In the data rows, the value 128 means zero.
Here are some rows, each followed by its group. Rows of different groups can look alike.
[139 104 103 131 152 157 148 178 137 148 120 102 111 120 109 132 135 170
 112  91 104 138  82 140 138 105 113 117] BG
[ 82  57 100  53 114 120 109 139 137 156  76 145 131 122 172 136 180 131
 181 193 114 176 141 112  83  76 158 123] GZ
[161 120  95  93 146 143 150  99 117 133 142 136 132 126 126 140 103 157
 141  82 112 114 109 148 156  84 140 124] QS
[204 131  78 105 177 138 136 126 111 113 164  96 119 137 129 103  96 171
 140  62 131  91 115 125 163  53 119 110] QS
[138  96 118 134 170  83  80 112 150  53 219 160 100 245 171 143 117 111
 100  77 177  94 179  93 208 137 100 137] GB
[122 187 146 196  74  71  49 149 125 160 168  58 158 141  87  32 132 101
  76 186 164 138 143  52 109 188  68 129] GB
[ 92  98 118  79 128 156 176  64 105 117  57 207 156  88 155 218 116 110
 129 136  84 160  96 146 104 108 172 174] GZ
[159 127 100 108 142 151 149 120 131 127 134 123 118 140 131 132 115 172
 134 100 103 119 102 137 143  91 130 108] QS
[143 116  80 133 121 134 149  95 113 118 147 109 141 130 100 158 123 120
 163  89 162  93 152 147 162 137 157 161] GB
[129 157 132 185 115 214 191 102  99  92 137 173 129 128 167 150 162 107
 130  88 169  70 229 116 156 107 169 105] RT
[115 101 157 103 135  99  70 122 154 164 141 121  96 107 104 124 123 164
 106 122 115 118  91 144 154 118 110 140] QS
[153  61  56  99  32  58 114 150 189 145 166  78  69 182 170 160 180 139
 137 178 240  96 240  45 167 148 144  38] HR
[ 86 208 188 199  80 161 146 148 117 125  79 141 137 125 159  88 125  83
 113 129 121 117 157 110  90 167 150  96] RT
[ 72  67 217 104 168  74  24 134 154 108  82 135  83  60 138 122 151 126
  72 158 120 150  65 112  84 131 109 207] GZ
[ 72  59 138  50 117 115 121 133 154 172 100 149 142 127 124 130 153 161
 186 161  88 199 147 149 110 113 155 110] QZ
[172 124 109 123 129 115 162 135 151  95 137 133 107 127 114 154  93 151
 148 100 164 101 147 125 165 153 154 112] HR
[127 126 103 117 168 177 162  99  91  80  75 152 151  98 174 177 126 105
 157 151 111 138  89 135  79  85 154 183] GZ
[116 132 114 118 166 170 168  91  94  90  84 152 145 108 153 179 110 112
 160 148 109 145  98 139  88  88 151 178] GZ
[101 101 152  92 144 153 149 124 140 131 105 161 151 110 123 137 120 159
 177 111  79 174 102 180 118 139 159 143] QZ
[157 229 156 221 113 171 193 152  66 161 139 112 117 114 132 110 168  66
  79 152 148  76 226 160 126  98  53  67] RT
[144 112  96 131 128 137 145 113 129 106 137 104 131 137 114 139 134 138
 149  93 143 107 138 134 144 135 149 147] GB
[144 113 103 130 128 127 151  98 130  99 148 103 125 140 118 145 123 125
 138  84 155  98 136 143 146 136 148 159] GB
[241 142  34 118 167 147 120 123 102 121 198  67 114 150 128  73 124 171
 148  52 160  47 114 108 174  32 127 105] QS
[124 121 107 115 174 177 161  94  90  82  92 140 159 101 155 166 124 117
 166 146 108 147  99 134  78  83 148 185] GZ
[202 123  80  98 219  93  85  74 109  89 255 159 106 252 139 123  77 150
  99  65 148  85 179  71 233  32  81  88] QS
[143 183 148 139 104  83  76 123 111 179 149 112 159 122 111  74  89 118
  57 158 118 155 112  84 134 136  68  98] QS
[142 120  92 137 120 140 149 103 125 114 145 100 137 139 110 154 130 127
 156  98 152  98 139 151 153 144 150 153] GB
[122 142 140 148 130 194 182 127 118 116 105 138 140 105 145 145 129 142
 160 101 119 125 149 160 127 122 155 122] RT
[162 105  81 136 137 131 146 114 122  97 152  95 143 126 123 143 122 122
 149  82 158  86 158 147 157 135 143 159] GB
[104 110 150 102 149 155 147 124 138 132 114 148 151 118 110 127 121 160
 190 118  86 169 108 177 117 137 160 144] QZ
[112 103 144  99 145 155 136 133 135 126 100 148 150 116 119 125 138 163
 181 101  91 172 102 161 122 142 166 135] QZ
[106 104 123  98 155 152 119  98 119  95 112 191 145 145 158 156 152 116
 160 134 113 150  99 129 117 119 166 165] GZ
[ 82  80 178  81 190 108  90 125 154  96 157 228 131 199 151 129 106 155
 150 108  84 189 144 124 163 127 127 127] QZ
[186  85  55 110  59  42 145 133 172 104 180  92  45 173 137 175 121 145
 111 137 255  77 243  29 186 140 135  47] HR
[145 193 194 143 146  63  93 179 101 213 164 114 125 160  64  44 192  74
  93 205  81 171 130 204 103 149   7  76] QZ
[152 121  84 143 139 120 165  81 118  94 169  78 124 154  75 152 104 133
 136 101 159  92 177 118 148 118 130 155] GB
[ 95 138 130 137  85 197 214  83 111 137  90 188 134  89 140 191 130 126
 133 113 114 115 160 159 130 119 176 126] RT
[141 175 159 157 124 145 143 152 101 171 137 122 143 121 107  94 182  96
 129 152 112 130 153 188 118 140  88  96] RT
[ 16  89 223 118  67 110  91  87 161 200  85 190  92  48  81 192 148 136
  71 172 103 139 128 160 137 173 134 159] RT
[116 154 155 162 117 123  93 183 142 180 138  87 144 120  94  68 136 138
  97 163 108 164  82 125 109 160  84 116] BG
[119  72  85 109 134 123 131 168 150 203 131  55 120 146  81 143 162 153
 112 151 120 142 143 114 141  82 102  93] BG
[135 189 162 182  49  48  82 141 146 150 170 113 130 127 100  75  92 108
  48 191 181 141 153  39 127 217  77  96] HR
[152 119  89 157 154 163 162 172 139 171 144  58 113 133  70 147 140 157
  94 112 114 115  85 151 148 107  98 114] BG
[155 110  70  62 115 131 179  44 103 155 138 180 126 115 113 201  84 153
  92  82  99 110 112 142 175  65 139 117] QS
[212 142  33  88 136 127 161  53  88 146 176 128 106 142 112 162  80 148
 100  57 148  54 119 115 199  27 132 106] QS
[118 116 130 105 161 161 155 104 113  96  93 152 148 107 150 155 122 124
 162 123 106 152  92 154  97 110 160 170] GZ
[194 170  94 104 143  86 123 102  70 203 190 130 132 135  75 107 129  93
 102 123 123  99 135 179 172  74  64  96] QS
[135 163 130 180 107 225 198 133 108 113  96 131 138  95 172 156 151 126
 147  92 143  92 166 157 136 125 162 107] RT
[171 111  87  80 146 137 158  80 106 128 151 147 129 118 121 148 102 157
 122  66 112 118 109 147 157  77 141 123] QS
[180 137  79 101 142 149 159  75 104 140 164 119 134 136 118 159  99 148
 132  79 125  99 111 158 172  82 134 116] QS
[132 121 114 139 151 165 149 151 136 158 127  89 140 131  86 141 137 155
 149 117 106 138 101 160 141 128 130 125] BG
[113  77 108 104 138 133 127 175 158 178 115  85 129 140 114 125 157 161
 143 157  99 156 140 129 124  98 118  96] BG
[103 209 183 191  29  73 103 147 141 118 114 150 130 139 146  75 102  51
  77 133 165 100 159  66 104 244 151  88] HR
[ 70  91 205 111 146 119  76 153 173 154 110 137 124  98 123 114 128 159
 152 143  86 164  92 179 121 161 126 159] QZ
[ 79 179 181 150  98 133  91 165 104 111  44 179 165  93 210  84 127  50
 117 133 103 151  77 120  60 174 153 143] GZ
[120  39  63  14  96  70  93 125 144 204 134 103 108 162 162 134 160 161
 134 162 133 154 191  84 149  24 113  49] QS
[141 146  97 174  83  83 111  89 126 121 172  64 134 157  99 110 125  92
  77 129 187  76 172  66 141 152 109 157] GB
[122 181 164 169 150 148 106 166 107  71  58 119 159 117 196  80 132  70
 120 159 106 140  97  95  44 143 133 139] GZ
[156 113  98 130 142 135 140 125 123  99 141  97 138 129 121 138 124 133
 155  77 153 106 136 150 154 138 142 149] GB
[134 127  94 120 173 184 163  98  82  66  64 152 153  91 198 188 128  93
 147 153 116 132  81 128  72  75 150 191] GZ
[170 160 142 188 173 211 133 219 131  82 127  69 127 121 187  54 157 160
 202  79 147 107 120 164 118 124 137 110] RT
[ 99 100 150  93 141 153 149 127 143 135 101 169 151 108 130 135 119 155
 179 117  77 167 104 182 118 138 164 145] QZ
[115 103 138 104 131 175 125 185 147 127  89 161 136 103 172 117 151 178
 179  97  80 172  61 184 120 150 150 120] QZ
[ 56 101 211 135 150 101  32 147 167 129  85 123  72  72 154 145 145 124
  80 220 111 132  45 138  76 133  82 203] GZ
[104 107 139 100 147 166 141 148 136 138 105 152 154 109 120 128 123 176
 195 118  75 178 101 176 121 133 147 133] QZ
[156 167 124 135 170 128 130 133  64 119  92 141 144 108 166 139 167  48
  96 193 108 140  95 154  71  92  68 149] GZ
[150 146 135 172 160 201 152 171 122 101 112  97 147 116 156  93 147 149
 191  98 129 115 158 145 122 119 154 115] RT
[184 255 168 228 121 126 150 173  54 200 184  78 117 139  60  37 227  42
  78 203 146  89 226 179 105 119   8  46] RT
[139 120 119 119 176 177 156 116 102  66  77 135 150 104 183 166 133 119
 141 132 104 153  84 137  80 102 142 164] GZ
[101  99 109 102 119 151 177 101 130 186 110 143 146 109  67 201 120 144
 115 121  86 149 101 169 151 126 139 136] BG
[179 111  46 144 104 114 152  87 121  92 165  76 115 147  84 152 146 117
 120  85 192  52 165 111 164 139 152 155] GB
[116 108 158 105 149 150 139 142 150 116  98 149 138 121 149 121 128 151
 167 101  92 159  92 173 119 144 162 138] QZ
[200 140  95 155 119 110 165 132 148  69 163 108  78 149 115 150 100 149
 135  87 207  80 160  96 171 166 154  98] HR
[128 164 127 180 108 223 209 122 105 115 109 135 133  93 158 150 140 129
 151 101 143  85 182 151 129 106 160 115] RT
[ 99  58  91  86 120 104 149 143 158 215 140  53 108 157  60 167 158 161
  83 180 107 164 156 109 129  73  83  79] BG
[168 124  88  85 168 112 126  56 107 126 199 172 124 192 142 177  71 135
 101  69 132  96 144 121 220  60 108 109] QS
[127 122  89 111 153 184 162  97  87  75  53 173 148  83 209 195 139  88
 140 152 115 126  66 133  74  81 161 193] GZ
[171 127 100 101 165 145 144 116 113 125 144 121 134 127 131 132  94 158
 150  73 118 117 111 152 161  83 131 120] QS
[145 104 129  93 123  71  52  90 145 182 173 108  65 108  87 138 115 166
  47 112 137  75  87 121 185  84  83 129] QS
[ 90 185 156 161 126 138 128 105  92  86  75 139 159 121 146  94 127  58
 115 194 101 141 114  77  20 128 146 162] GZ
[ 59 173 206 148  85 117  86 163 131 145  72 162 166 123 149  55 124  89
 133 127  86 169 110 117  79 195 153 117] QZ
[ 75  54 139  46 121 108 106 158 161 175  94 136 139 131 143 122 156 163
 189 165  94 201 150 146 113 108 143  96] QZ
[ 79 201 178 198  63  90  90 127 109 120 131  98 164 153 108  42 121  53
  92 134 132 125 170  72  71 208 127 123] GB
[124  76  73 102  96  96 120 141 152 140 140  68 102 169 131 140 162 147
 138 157 157 125 186  99 136 106 114  94] GB
[162 156 114 169 167 118 131 182 114 201 172  45 118 155  27  89 161 127
  96 159 111 124 126 148 134 102  45  96] BG
[ 64 220 206 187  80 112  74 167 100  95  30 159 163 115 217  46 125  16
  67 168  99 144  95  54  14 181 133 130] GZ
[140 106 121 150 196 137  87 191 153 127 174 105 116 201 123 104 144 155
 125 100 125 128 122 107 176 110  94 108] BG
[187 125  85 146 107 108 179 107 149  80 175 124  92 141 108 165  92 147
 133 103 197  75 187  90 169 159 156 110] HR
[110 108 149 104 152 157 139 141 139 127 108 148 150 115 128 119 124 160
 190 108  88 166 102 176 119 137 160 141] QZ
[210 126  94 140 128 100 170 141 153  60 173 118  80 132 122 145  85 153
 129  81 205  76 165 103 172 158 145 103] HR
Which 4 groups are nearest to each row below, nearest first, going by the distance to the group's nearest row?
[187 175 111 187  76  71 138 140 149  97 184 100  89 145 123 140  66 130
  71 137 220  86 182  47 172 190  91  83] HR GB QS BG
[109  71  98  94 120 131 120 173 157 196 119  85 126 137 104 128 177 158
 146 158 111 156 129 137 129 105 126  94] BG QZ GB GZ
Which 4 groups are nearest to each row below, nearest first, going by the average distance to the group's rows?
[113 117 104 101 149 173 174  77  91  90  60 182 153  88 177 209 122  97
 137 151 101 144  83 142  84  92 162 185] GZ QZ RT GB
Which 3 other groups have their centres nearest to the centre of group QZ, nearest first?
GZ BG RT
Which 5 groups are nearest to each row below, nearest first, going by the average distance to the group's rows?
[200 128  90 154 123  66 145 100 161  44 235 149  61 212 121 175  77 133
 106  90 248  55 221  47 222 171 134  92] HR GB QS BG RT
[175 119 119 126 136 121 159 123 137  81 141 126 115 127 118 153 107 146
 143  78 167 121 145 128 159 167 159 114] GB HR QS BG QZ
Group GZ spreads out most along one direction. Which 3 other groups' directions of most spread are closest to that one, closest first?
GB HR QZ
Which 5 groups are nearest to each row below, nearest first, going by the distance to the centre of the group?
[139 123 106 134 132 134 156 104 125 103 143 101 124 143 116 160 109 136
 138  89 146 112 134 146 150 133 131 147] GB QS BG RT HR
Group HR spreads out most along one direction. Which 3 other groups' directions of most spread are closest to that one, closest first?
GB GZ QS
Group GB spreads out most along one direction. Which 3 other groups' directions of most spread are closest to that one, closest first?
GZ HR QZ
Which 5 groups are nearest to each row below, nearest first, going by the distance to the group's nearest row?
[155 121 104  99 151 147 150 113 122 132 133 141 134 123 152 145  91 151
 142  83 107 114 109 158 158  84 133 126] QS GB BG RT GZ
[167 108  87  86 141 148 137 114 119 135 141 137 137 115 121 120 130 166
 153  78 112 117 100 148 150  92 152 123] QS GB BG QZ HR
[122 113 154 112 160 160 130 163 145 115 112 135 142 118 145 101 130 163
 191  99  95 163  88 183 117 141 153 137] QZ GZ BG RT QS
[118  94 129  70 161 106 120  66 130 117 178 220 124 188 143 169  92 139
 109  88 104 142 138 128 188  96 128 123] QS QZ GZ GB HR
[143 189 159 188  53  54  69 159 152 146 169  98 127 134 100  48 114 116
  57 193 180 137 146  30 117 216  82  92] HR GB QS BG RT
[ 98 176 136 152 132 154 130 114  79  82  53 157 162 100 188 131 123  52
 121 177 109 137  94  93  39 115 145 172] GZ RT QZ GB QS
[118 107 166  96 153 154 143 151 150 113 109 157 137 106 153 119 123 154
 173  95  89 169  71 210 115 153 156 141] QZ GZ RT BG QS
Which 4 groups are nearest to each row below, nearest first, going by the distance to the centre of the group?
[109 108 150 105 150 159 141 139 143 130 106 151 153 114 131 122 125 156
 190 115  84 164 104 182 119 141 162 141] QZ GZ BG RT
Group RT spreads out most along one direction. Which 3 other groups' directions of most spread are closest to that one, closest first?
QZ BG GB
Group QZ spreads out most along one direction. Which 3 other groups' directions of most spread are closest to that one, closest first?
RT GB GZ
Which 3 other groups have their centres nearest to the centre of group HR, nearest first?
GB QS RT
Which 3 other groups have their centres nearest to the centre of group QS, nearest first?
GB BG HR
Which 3 other groups have their centres nearest to the centre of group GZ, nearest first?
QZ RT GB
Which 3 other groups have their centres nearest to the centre of group GB, nearest first?
HR QS BG
A new table starts here, with new groups. Each row is followed by its group. Groups can overlap.
[148 115 126 133 143 122 132  80 182 163 132 188 145 165 142 170 114 154
 138 185 127 110 141 108 150 146 144 104] 0
[ 82 134  82 128 170  96  86 103 110 131 110 245 101 137 176 169 100 138
 148 129 120 101 180  99 164 147 174 106] 1
[177  95 129  98 121 211 123  61 198 193 160  42 185 140  65  86  90 127
  82  85  83  61  99 208 105  74  82 123] 2
[133 151 107 138 165  74 211 135 108 113 167 143 112  93 148 124 116  98
 181 118 161 150 168 165 112  77 117 123] 1
[ 91 158 184  48  65 170  73  90  87 192 143 132 126 104  97 138 112 159
 157 155 142 136 190  93 190 122 183  99] 3
[157 190 154 102 140 165 142  75 131 187 181 104 169 180 107 152 129 116
 105 116 107  80 150 203 170  90 148 130] 4
[120 142 124 177 160 117 130 173 142  84 119 155 122 190 214 125 148 131
 133 101 192  96 115 130 108 113 161 154] 5
[101 124  95  84 133  91 138 110  58 129 137 144 112  71  98 186 134  45
 120 140 108  82 245 230  99 124 127 125] 1
[138 177 164  95 106 153  98 116  74 151 155 125 130 126 139 161 125 191
 155 159 156 115 169 109 155 151 176 142] 3
[126 146  79 211 145  48 147  76 186 124  89 167  91 137 165 140  95  95
 163 130 163 138 165 115 181  97 118 160] 5
[108 123 147 118 158 145 100 157 111 135 135 178 131 162 199 144 165 166
 117  90 175  69 118 136 117 148 170  91] 6
[165  97 129  96 124 192 121  63 203 173 142  48 177 149  84  86  95 128
  68  98  77  64  79 167 114  45  75 107] 2
[121 116 178  75 107 138 115 141  86 126 164 149 149 145 140 108 135 159
  97 126 115 128 130 119 141 132 157 116] 7
[144 150  93 142 164 115 205 125  99  76 120 146  70 101 208  98 111 143
 132 134 174 181 139 107 129 110 146 140] 3
[ 97 133 245  71 135 114 100 223  75  61 180  80 124 177 118  71 176 153
  98 102 139  83 105 173  75  73  78  78] 2
[116 144 110  93 109 131 154 155  48 100 135 137 113  89  97 201 143  60
 130 146 122 120 201 170  83 134 124 164] 1
[172 172 151 105 156 166 136  90 168 205 157  99 176 173 103 179 113 118
 104 110 103 108 145 181 175  95 147 130] 4
[245 102 138 157 136  77  95  99 142 137 118 138  48 208 159 139 153 102
  96 137 140  82 103 111 135 167 146  45] 7
[182 157 153 114 153 190 148  83 156 191 173 101 172 166 117 133 118 112
 110 124 104  95 151 182 146  88 153 139] 4
[160 164  80 187 198  53 147  71 172 117  90 153  65 126 159 145  99  89
 192 133 183 119 178 117 151 115 150 129] 7
[130 111 105 114 176 134 154 180 122 140 159 175 168 170 124 115 147 199
 174  68 134 138  99 121 160 159 208  94] 7
[ 88 135 100 223 134 142 128 109 175 131 103 193 133 115 123 142  88  81
 100 199 102 150 139 110 143 114  89 181] 8
[112 153 141 160 100 132 167 149 130 106  88 117 105 114 167  84 166 115
 159 163 187 187 112 114  96  81 125 156] 5
[ 92 152 169  53  84 130 149 141  71 155 174 142 151 118 130 132 144 173
 156  96 137 150 153 160 138 144 163 112] 6
[ 58 173 102 105 161 141  63  51 144 214 111 173  83 156 121  90 108 174
  79 150 146 163 193 125 182 171 168 157] 3
[117 150 122 169 153 181 125 142 160 114 157 170 148 134 141 143 126 115
 115 176 120 141 158 130 139 122 128 223] 8
[113 137  99  72 128 120 141 143  60 107 134 145 120  79  99 211 138  48
 150 153 120  99 211 184  92 133 124 134] 1
[142 183 136 103 159 121 159 205 131 146 115 103 156 198 113 141 123 198
 176  72 141 131 121 180 156 118 172  97] 2
[ 75 158 185  33  95 131 155 135  79 166 150 129 147 111 130 134 138 183
 138 107 141 142 157 170 173 132 181  95] 6
[ 51  65  26 192 115 112  48  91 108  57  38  82  89  60  72  60  70  79
  53  82  63 139  55  51  26 223  38 218] 0
[122 136 142 110 101 201 129  96 193 198 146  93 223 146  86 119 115 124
 111 147 111 115 131 187 159  95 156 167] 5
[132 166 103 109 161 110 173 153 117 132 130 124 159 135 111 110 117 170
 223  94 155 153 137 134 166 135 218 122] 8
[ 87 164 182  38  89 137 155 166  65 156 165 131 153 116 125 133 130 154
 141  98 157 144 152 142 159 123 201  90] 6
[103 129  87 196 163  63  92  55 196 139  63 164 129 131 133 130  55 130
 180 154 125 137 134  86 154 177 145 160] 8
[158 230  79 125 169  99 185 108 123 114  97 125  86 127 153  70  61  64
 108 108 162 141 130 124 108  38 186 120] 7
[177 134 106 133 174  81 177 137 162 115 141 168 135 171 164 159 105 141
 126 133 145 105 146 151 168 101 122 141] 1
[ 26 142  48  90 119 173  81  86 132 175 118 223 169  85  79 136 122 100
 143 129 117 134 136  83 245 151 165  11] 4
[ 61  42  65 166 120 121  58  87 102 104  71  77  63  93  81  58  64  84
  51  53  75 179  98  48  51 191  71 171] 0
[120 181 165 132  94 142 162 156 113  70  97  94  74 117 169  80 152 120
 137 144 223 211 113 104  93  33 113 137] 5
[137 110 166 153  87 157 126 163 142 149 169 123 143 187 135 148 163 153
 110 138 119 121  88 131 145 125  99  33] 2
[146 124 170 102 118 165 113 106 181 153 193  72 208 135  95 132 114 168
 113 150  90  87 141 188 131  97  88 185] 2
[129 108 119 124 195 115  84 148 101 110 149 192  69 165 230 199 173 133
 118 115 146  48 123 122 134 140 136 103] 3
[163 132 133 149 152 127 139 195 143 102 123 150 111 174 218 125 161 148
 103  73 169  73 108 160 128 108 164 101] 2
[ 87 130 135  79 169 108 105 190  68 103 199 121 165 150 110  91 178 149
 144 112 129  88 142 148  87  94 109 106] 2
[144 145  68 230 181  76 148  70 176 136  82 165  98 106 164 205  93  99
 205 125 118 145 179 110 195 118 116 126] 1
[126  89 179 137  97 155 106 163 151 139 159 131 138 153 135 180 163 179
 111 181 110 121  86 114 145 140 103  61] 2
[116 139 112  82 109 140 152 161  33  97 141 137  99  97 109 190 150  79
 164 141 131 122 205 211  90 136 114 153] 1
[131 106 132 148  84 148  87 132 137 145 128 151  82 103 156 181 183 129
 139 190 153 121 110  92 147 155 112  38] 4
[100 185 140  68 117 133  88 119  88 165 148 153 124 133 142 144 144 177
 178 160 214 120 187 128 163 143 180 144] 3
[106  70 117 161  73 147  79 152  86  95  81  75  97  51  91  87  87 111
  73 108  48 144  71  68  57 208  69 144] 0
[112 130  93  79 130  91 126 108  38 117 135 148 106  48  80 164 132  53
 147 136 115  75 218 179 100 127 114 135] 1
[195 103 181  90 110 176 112 122 112 147 161  87 195 152 108 163 141 164
  93 150  97 115 161 161 120 133  91 186] 1
[100 148 153 104 105 174 130 245  11  53 187 126  60 108 103 181 154 155
 165 157 146 146 198 130  75 115 132 187] 1
[120 177 101 139 172  75 176 123 105  93 174 150 132  97 160 128 125 103
 185 125 134 164 175 138 121  84 139 128] 1
[199 181 160 171 138 130  91 148 118 116 100 156 117 170 157 155 137  70
 100 121 172  85 120 121  90 109 160 121] 5
[147 115 119 178 140  51 158 107 184 155  73 160 124 141 158 106 155 139
 163  61 138 175 134 133 201 162 167 114] 4
[134  75 142 160  80 155  79 169  97 124  90  76  96  70  89 122 132 114
  87 136  86 166  66  79  78 199  72 113] 0
[118 153 106 147 183  70 182 124  96 110 166 177 130  89 150 150 122 110
 191 137 131 143 181 132 137  91 116 129] 1
[141 152  72 193 178  58 145  92 174 112  92 160  33 132 172 136 103 122
 201 135 153 125 147 114 166 119 165 132] 7
[193 138 211 138 103 135  95 196 140 125 108 114 125 164 127 108 151 136
  99 113 124  91 101 157 109 128 134  97] 0
[208 170  83 135 203  73 183 124  93  90 114 126  88 144 160  82  75  75
  92  81 144 154 124 128 117  97 148 112] 7
[181  83 139 159  64 169 122 167 128 132 109 111 134 112 115 172 187 114
 103 181  87 144  72  89 114 172  89  66] 0
[ 89 113 137  57 142 122  84 136  55 100 245 123 157 121 100 110 159 160
 165 135 106  90 163 112  99 106  91  99] 2
[ 98 223 108 119 103  57 223  73  98  84  68  84  53  61 102  79  57  65
 144 139 150 208  91  85  77  66 136 172] 8
[115 137 121 176 148 163 141 147 167 125 145 185 147 128 128 139 139  74
 118 174 135 132 157 143 126 112 118 190] 8
[117 175 180  69 107 146 101 127  85 129 175 134 123 123 136 167 139 157
 186 162 181 122 191 115 186 148 172 150] 3
[155 101 149 165  48 145  97 131 136 158 118 142  92 115 150 154 185 112
 128 164 164 103  92 110 136 159 138  58] 4
[187 110 159 131 124 110 114 181 130  38  96  95  87 133 203 101 245 131
 109 118 149  99  97 122 116 142 106 116] 3
[136 109 141 159  82 149  90 124 144 146 116 144  91 121 141 164 196 123
 131 201 172 124 102  90 162 166 134  84] 4
[154 184  92 134 153 105 199 127 101  82  95 124  57 105 163  96 102 121
 154 122 186 201 129 112 121  92 166 140] 3
[107 108 141 112 155 150 129 115 161 157 184 113 199 148 144 149 133 185
 142 143  92 106 140 150 157 163 108 148] 6
[143 171  98 110 192 100 179 177 116 130 139 112 145 169 112 107 118 165
 198  84 166 148 126 129 155 135 214 118] 8
[130 159 137 104 151 123 169 193 136 141 121  92 174 230  91 142 113 193
 177  71 134 136 128 154 139 121 163  87] 2
[105 131  90  82 123  96 134 114  57 122 151 142 114  79  90 177 141  11
 132 146 108  79 230 190  95 124 109 135] 1
[110  60  61 107 146  90 103  69  92  11  53 108 163  91 105  75  11 108
  84  92  26 196  73  42  73 181  64 230] 0
[106  73 107 126  79 143  72 162  87  83  87  66 115  38  68  95  90 139
  91 120  79 176  93  71  71 178  42 146] 0
[103 140 101  92 133 103 137 112  61 115 138 150 112  72  92 203 124  51
 138 142 106  78 203 195  91 126 121 136] 1
[156 141 196  94 123 199 109 120 124 150 198  93 184 157  96 150 123 171
 129 152  94 124 154 148 123 104  94 173] 1
[ 74  26  75 128  91  94  75 121  69  55  76  58  95  42  60  38  60 122
  57  63  42 170  60  11  11 190  26 149] 7
[ 81 150 223 115  33 180 126 134 147 177 101 169 144 124 127 126 148  33
  79  88 173 159 115 176 130  93 117 119] 4
Which 5 groups are nearest to each row below, nearest first, going by the distance to the group's nearest row?
[166 188 110 106 190 109 169 153 120 153 134 113 159 175 107 118 119 169
 208  86 151 161 135 142 152 129 223 114] -> 8 2 7 1 6
[192 100 214 141 122 102 115 153 129  33 102 107 107 125 196  98 211 134
 101 111 135 109  94 121 123 154 103 122] -> 3 0 2 5 7
[119 146  85 144 193  87 181 128 119 108 181 161 131  84 144 121 132 114
 172 124 148 148 186 141 112  75 147 124] -> 1 3 8 7 5
Which 4 groups are nearest to each row below, nearest first, going by the distance to the centre of the group?
[ 91 121 113  89 134 129 152 131 124 195 146 163 192 148  93 112 155 201
 184  89 123 180 131 126 188 153 198  75] -> 6 4 3 2
[105 125 130  61 157  95 102 175  64 106 230 114 150 155 118  81 181 169
 145  92 158 113 146 159  84 107 132 118] -> 2 6 3 1
Which 4 groups are nearest to each row below, nearest first, going by the average distance to the group's rows?
[198  99 134  87 117 179 119  53 245 203 156  26 158 135  89 105  82 139
  75 103  58  60  89 245 115  78  81 111] -> 2 4 6 5
[137 170 129 116 196 132 170 198 135 137 119 100 186 218 103 143 108 187
 168  83 128 131 124 169 146 122 182  84] -> 6 2 8 5
[ 42  68  42 169 114  86  53  85  90  80  55  60  38  75  61  51  53  88
  58  70  38 148  45  45  48 182  66 196] -> 0 7 8 5
[168 102 123  81 127 191 129  58 208 159 147  11 190 124  75  97  84 127
  80  99  78  53 106 199 109  86  76 113] -> 2 4 6 5
[150 117 115 177 139  55 165 112 199 138  75 162 118 144 177 107 145 122
 151  91 136 165 129 141 198 149 160 108] -> 5 8 4 7
[ 57 101 205 106  45 159 142 150 153 136 112 182 183 146 139 109 179  69
  89 105 127 152 118 167 160 103 132 119] -> 6 4 5 2
[184 114 158 150 138 136  96 230 154  89 110 110 122 184 161  97 198 127
  95 110 203  72  86 140  92 117  98 143] -> 5 2 6 3
[155 160 146 114 155 164 139  91 177 182 161  91 146 158 100 161 129 119
 117 128 104 101 170 193 151  87 139 134] -> 4 6 2 1
[173 135 154 109 148 160 156 118 153 152 203  75 152 131 113 118 122 142
 109 121  95 103 135 218 126 106 105 146] -> 2 6 4 1
[ 45  61  64 165 114 106  26 101  96 101  33  85  51  64  45  65  66  77
  45  65  69 154  26  33  70 201  61 208] -> 0 7 8 5
[ 83 127 177 123  93 150 122 129 158 150 107 198 148 122 145 116 152  55
  92 123 144 191 122 163 184 100 145 131] -> 4 6 5 8
[ 85 125 143  97 154 108  97 191  83 116 205 121 154 159 120  84 199 147
 136 115 129  92 158 150  96  96 130 108] -> 6 2 1 3
Which 5 groups are nearest to each row below, nearest first, going by the distance to the centre of the group?
[141 161 181 108 131 223  99  81 155 159 196 101 142 119 125 153 146 155
 149 140  99 104 141 154 176 120 120 143] -> 4 2 6 3 1
[138 115 116 174 129  26 159  82 195 165  77 165 125 134 134 102 158 137
 169  77 132 174 134 161 185 153 159 103] -> 7 8 4 5 3
Which 4 groups are nearest to each row below, nearest first, going by the distance to the group's nearest row?
[154 140 171 100 122 195 114 130 129 162 168  98 182 149  98 138 114 140
 123 165 109 103 182 153 134 111  98 184] -> 1 2 4 5
Which 5 groups are nearest to each row below, nearest first, going by the average distance to the group's rows?
[126 178 146  74 108 140  86 127  89 161 172 134 121 139 132 168 106 163
 170 177 170 112 177 126 169 146 199 152] -> 6 3 1 4 8
[ 90 163 150  76 106 161  90 106  81 150 154 147 108 120 134 144 129 184
 177 172 177 127 185  96 193 139 193 130] -> 3 6 4 1 8
[152 144 186 121 143 153  93 167 116  75 164 130 107 143 245 117 193 136
  98  79 152  51 102 144 112 110 133  91] -> 6 2 5 3 4
